In the rows, 128 means zero.
A single turn carries every row of the set below to another of its rows. Some are shown first; where does it send the rows asked next?
Tovu: [107 111 140 158 155 119 170 145 113 179  96 141 122 119 143 158 125 126
 130 125 130  88 126 133 128 122 106 127]
bufis: [150 152 133 110 104 127 162 116 140 128 104 143 146 139  86 134 139 105
 128 129 132 104 128 128 119 108 119 147]
muno: [138 146 139 149 139 144 161 119  99 159 103 173 143 124  91  96  96 145
 127 113 113 100 154 111 128 104 130 159]
zare: [125 124 168 128 145 137 160 142 101 171 129 130 127 137  84 119 152 142
 132 116 121  90  94 105 153 108 146  89]
kozuv: [141 118 135 133 147  99 153 126  86 140 117 131 150 121 105 125  82 179
 125 106  97 121 123 135 154 152 133 138]
vume: [158 140 160 123 141 101 171 130 127 157 137 136 160 159 137 133 141 136
 137 126 110 101 142 102 108 159 134 150]
lotom: [136 135 171 140 121 113 167 105 105 191 129 174 140  93 108 117 113 134
 119 123 136  97  98 119 125 131 134 110]
Baber: [138 135 127 125 159  88 152 142 128 132 127  96 100 144 117 114  87 118
 139  96 107 109 158 125 137 143 153 107]
nuka: [128  88 157 114 133 154 137 141 119 127 113 163 121 158 125 110 117 125
 124 123  96 104 134 118 109 144 119 109]
Kos: [142 101 141 116 150 110 158 124 131 158 119 112 148 156 108 134  96 149
 128  63 117  80 121 135 145 130 158 113]
Teb: [129 120 121 193 120 113 123 136 110 133 143 140 127 115 105 115  86 141
 124 113 127 107 133 130 120 165 140 110]
fiti: [138 111 156 158 150 141 196 121 132 138  93 149 129 110  99 136 138 111
 120  98 101 119 144 122 124 155 133  93]
mikud: [136 118 136 117 127 107 162 127 119 134 116 126 105 129 113 134 100 132
 160 119 122 135 177 158 146 128 167 117]
Mik: [178 153 148 137 107 115 163 126 110 138 129 120 106 135  90 105 125 122
 141 127 137 110  94  99 104 105 128 110]
rovi: [170  93 149 140 132 105 150 131 133 117  84 101 131 140 111 130 115 121
 140  93 146  98 121 137 125 143 101 109]
terir: [118 127 158 133 151 111 151 112 106 166  88 138 155  88 118 141 107 148
 141 127 129  88  92 127 130 110 153 116]
las: [154 152 129 152 116 106 147 143 130 149 120  93 136 109 122 132 104 141
 163  75 118 131 102 112 136 132 137  94]
Velol: [121 152 141 141 110 114 166 141 109 137 137 129  98  99 100 114 110 121
 142 145 104 100 112  98  91 123 119 126]
mogi: [147 121 133 150 116 100 172 126 115 164 156 122 127 101 114 124 111 165
 166 106 112  90 136 118 128 164 105 137]
pip: [120 127 153 114 144 115 126 123 119 153 111 178 129 109  78 119 133 158
 141  99 101  97 112  97 131 139 121 125]
muzel: [157 133 184 121 165 127 162 123 141 146 129 117 108 129 102  94 122 108
 122  85 119  86 132 124 145 120 147  97]
Risep: [129 137 128 121 108 126 171 117 111 175 125 145 116 119  94  79 111 133
 167 130 117 115 143 113 126 116 134  76]
Muv: [147 112 119 147 122 118 160 127 119 151 119 142 157 147 128 106 110 123
 124  77 133  97 146  81 140 107 124 154]
Panid: [147 119 162 178  92 127 150 131 117 151 128 147 133 136 127 116 104 139
 106 115 105 142 170 118 126 127 136 111]
sol: [176 157 140 136 159 130 125 134 114 153 131 160 142 123 112 136 111 112
 109  94 119 114 139 150 144 124 159 106]
teper: [151  99 118 137 107 112 136 156 129 154 119 160 157 152  96 132 106 125
 132 146 139 128 119 137 143 115 129 115]
fek: [112 132 149 156 155 139 164 132 136 148 126  93 137 146 143 120 108 126
 149 116 117 115 130  99 113  99 166 120]
Ladup: [116 122 131 158  83  90 138 118  95 139 108 152 140 131  90 130  94 157
 145 110 126  89 126 125 117 144 123 116]
Zipig: [139 123 129 141 134 101 148 120 109 139 142  98 110 120  86  72 127 109
 149 138 133 101 152 133 120 143 129 124]
disi: [115 129 164 160 113 125 198 128 132 157 114 132 116 131  99 142 125 137
 158 142 115 136 123 110 146 147 122  97]
Lufa: [132 144 169 153 140 125 145 138 112 131  88 133  98 145 122 136 123 137
 157 153 133 124 128 121 130 139 117 152]
tozuz: [157 111 142 158 160 108 149 134 107 160 148 149 158 144 127 155 122 121
 141 124 122 114 143  97 150 123 164  95]
bel: [132 148 127 118 111 110 133 119 117 160 116 116 107 129 148 142 141 106
 148 109  91 115 136 150 140 117 129 116]
punet: [141 133 144 132 130 114 172 137 108 143 124 155 152 138 140 118 114 116
 160 138 114  72 165 152 151 117 120  89]
lan: [145 105 128 129  99  95 115 145 123 182 127 129 126 111 105 130 140 119
 134 124 110  94 130 142 123 132 104 137]
kad: [174 145 145 127 123 145 129 121 100 107  97 123 135 141 129 113  99 126
 140 115 119 100 142 127 159 146 114 112]
niva: [143 143 134 150 162 129 159 101 127 132 109 136 123  94  99 104  96 114
 168  85 126 131 115 133 119 110 145 102]
sote: [158 132 166 176 132 149 166 147 122 173 120 133 161 111 112 108 129 142
 123 140 111  90 144 150 109 114 139 134]
naka: [132 138 156 127 154 149 157 161 145 138  98 130 114 124  91  89 141 120
 113  96 136  90 148 117 129 145 133 122]
pago: [152 112 135 154 143 131 116 134 116 161 116 128 130 101 100 125 122 126
 149  57 147  94 116 104 111 129 152 117]
bup: [140 109 137 140 168 135 153 116 136 151 112 103 148 143 123 106 143 117
 137 126  97  93 110 132  84 126 120 116]
giliz: [148 108 149 139 142  95 170 149 141 175 140 128 144 152 131 122 127 162
 127  79 115 108 113 138 144 101 124 135]

kozuv goes to Zipig
nuka goes to vume
Now find these:
bel goes to fiti
Velol goes to lotom
Teb goes to Mik
las goes to niva
bufis goes to Tovu
rovi goes to fek
Lufa goes to sote
muno goes to lan
Kos goes to Baber
bup goes to tozuz
mikud goes to naka
pip goes to mogi

A single turn carries every row of the set below to another of its rows. Some are shown first; where does it send the rows asked next?
givi: [115 143 143  88 155 135 107 140 116 138 126 135]
birek: [127 141 108 135  92 121  92 129 164 118 121 131]
reli: [110 168 112 141 119 135  92 101 117 117 129 128]
pili: [135 135  97 140  90 136 113 111 167 116 125 141]
boz: [139 144 105 137 107 122  87 125 174 115 144 159]
sefuz: [110 166 107 141 117 145 106  95 118 114 129 125]
viv: [127 111 113 119 119 111 130  96 178 117 121 135]
lonif: [137 141 123  94 162 162 147 124 134 129 143 155]
vatik: [128 142 137  87 166 141 111 130 129 135 148 165]
sima: [131 118 121 116 133  97 105 106 183 113 139 153]
vom: [123 162  99 144 124 155 114  84 127 112 144 148]
mosig: [124 150 138  90 168 138 107 147 126 128 137 140]
kuf: [123 145 143  88 163 136 102 138 121 136 139 152]
Rof: [133 139 129  90 166 153 128 123 128 134 152 169]
Rutup: [127 138 103 137  88 128 104 120 165 116 118 133]
vodo: [132 135 127  91 155 163 141 118 124 136 142 159]
siruv: [119 146 140  89 160 137 113 145 119 132 122 128]
suti: [118 170 115 139 135 129  80 101 123 113 150 149]
los: [133 144 111 136 106 116  79 128 170 114 138 150]
soged: [124 162 102 142 133 146 104  88 130 112 152 160]
dab: [115 140 138  88 146 145 124 134 112 140 115 127]
vepa: [119 120 125 116 118  96 111 110 172 115 116 124]
Suta: [126 134 125  90 146 162 146 118 118 139 128 146]
veg: [136 144 128  93 170 154 127 131 132 129 150 161]
Tav: [129 138 122  94 154 162 150 125 129 132 128 140]
fede: [133 146 134  90 174 141 115 139 132 130 149 157]
zep: [138 138  95 138  98 136 110 112 173 117 137 154]
gomi: [132 115 116 116 131 106 119  99 184 115 139 152]
rosag: [133 112 113 118 124 110 128  96 181 117 131 146]
noneg: [129 145 108 134  99 114  82 132 166 116 129 138]
nosuz: [121 120 125 116 126  93 102 111 173 115 123 132]
vadaf: [116 161 101 143 117 152 115  87 120 116 132 138]
mepa: [123 142 126  92 147 157 144 131 124 133 121 127]
Favi: [118 145 133  90 152 147 129 139 120 135 117 122]
gil: [124 167 109 139 138 139  87  97 128 110 154 161]
bol: [111 172 116 141 129 128  79 104 120 111 138 132]
moza: [119 138 131  91 142 154 139 124 114 139 118 132]
divu: [121 114 117 117 116 105 122 102 174 115 114 128]
kelit: [124 119 124 116 132  93 100 112 178 113 133 143]
tebe: [140 140 101 139 103 130  98 115 175 113 143 162]

Rutup goes to tebe
sefuz goes to soged
Now find these:
nosuz goes to viv
moza goes to Rof
mepa goes to veg

A single turn carries every row of the set below to another of its rows. Some are shown first; where does it send the rows asked next?
fiso: [135 145 136 104 142 169  90 154 196 122  89 175  99 132 121 123 151]
mutal: [118 163 124 119 136 130 136  88 179 111 138 154  91  69 119 120 120]
nat: [ 99 163 129 127 150 121 139 102 156 114 120 144 108  75 111 118 116]
seg: [165 148 162 105 155 144  96 142 144 120 100 158  99 130 145 133 137]
dafov: [170 146 151  97 144 146  83 136 157 117 120 168 102 118 152 134 152]
repiv: [101 154 116 127 158 117 115 102 167 129 141 165 117  80 114  98 134]
movuf: [ 96 158 119 122 142 121 123 100 167 110 140 151 115  67 118 120 132]
tuki: [134 144 125 102 146 175  96 150 187 137 101 147 111 137 156 132 157]
Temi: [154 130 168 128 146 146 116 149 178 137 129 128 129 139 141 118 129]
kena: [103 161 135 129 150 119 140 101 164 112 124 141  99  82 110 116 110]
dus: [126 143 126 107 152 169  95 158 181 136  98 141 115 143 154 130 154]
mor: [ 95 153 124 126 142 114 119 102 172 105 146 148 109  73 119 115 126]
sulu: [126 140 135 107 144 162  84 161 192 120  93 171 107 134 120 121 154]
Luri: [154 126 157 121 135 149 103 144 190 135 147 137 132 128 148 121 143]
Kob: [130 144 138 109 147 164  94 161 189 122  83 171 101 138 117 121 147]
girod: [148 139 155 108 153 132  77 150 145 114 116 158 113 127 150 129 150]
gosog: [134 147 129 104 150 176 103 150 182 139  92 143 107 144 152 132 149]
geri: [110 162 125 129 165 122 135  98 158 135 119 161 106  85 106  98 117]
nid: [172 134 164 117 135 159 118 136 190 140 133 138 118 130 143 123 133]
vabu: [141 158 138 102 134 174 116 159 201 104 102 121 100 131 133 126 148]
belud: [131 153 133 101 132 169 104 163 204 101 113 123 108 128 137 124 157]
siso: [128 154 140 107 140 164 110 168 193 103 101 116 108 136 131 121 146]
Senet: [111 160 143 126 157 116 151 107 160 114 124 147 106  79 111 109 112]
Lofa: [127 162 130 113 141 128 142  94 180 112 143 161 100  65 121 114 126]
Baf: [100 152 130 120 150 110 125 112 169 107 150 153 119  71 120 108 133]
Tupob: [122 164 116 119 151 132 128  87 176 133 136 172 101  74 113 104 129]
kagit: [116 167 123 118 139 133 139  89 171 114 130 154 100  65 117 123 123]

geri goes to repiv
movuf goes to kagit
tuki goes to gosog
Now find these:
nid goes to Temi
Lofa goes to Senet
sulu goes to fiso
vabu goes to siso
kena goes to mor
dafov goes to seg

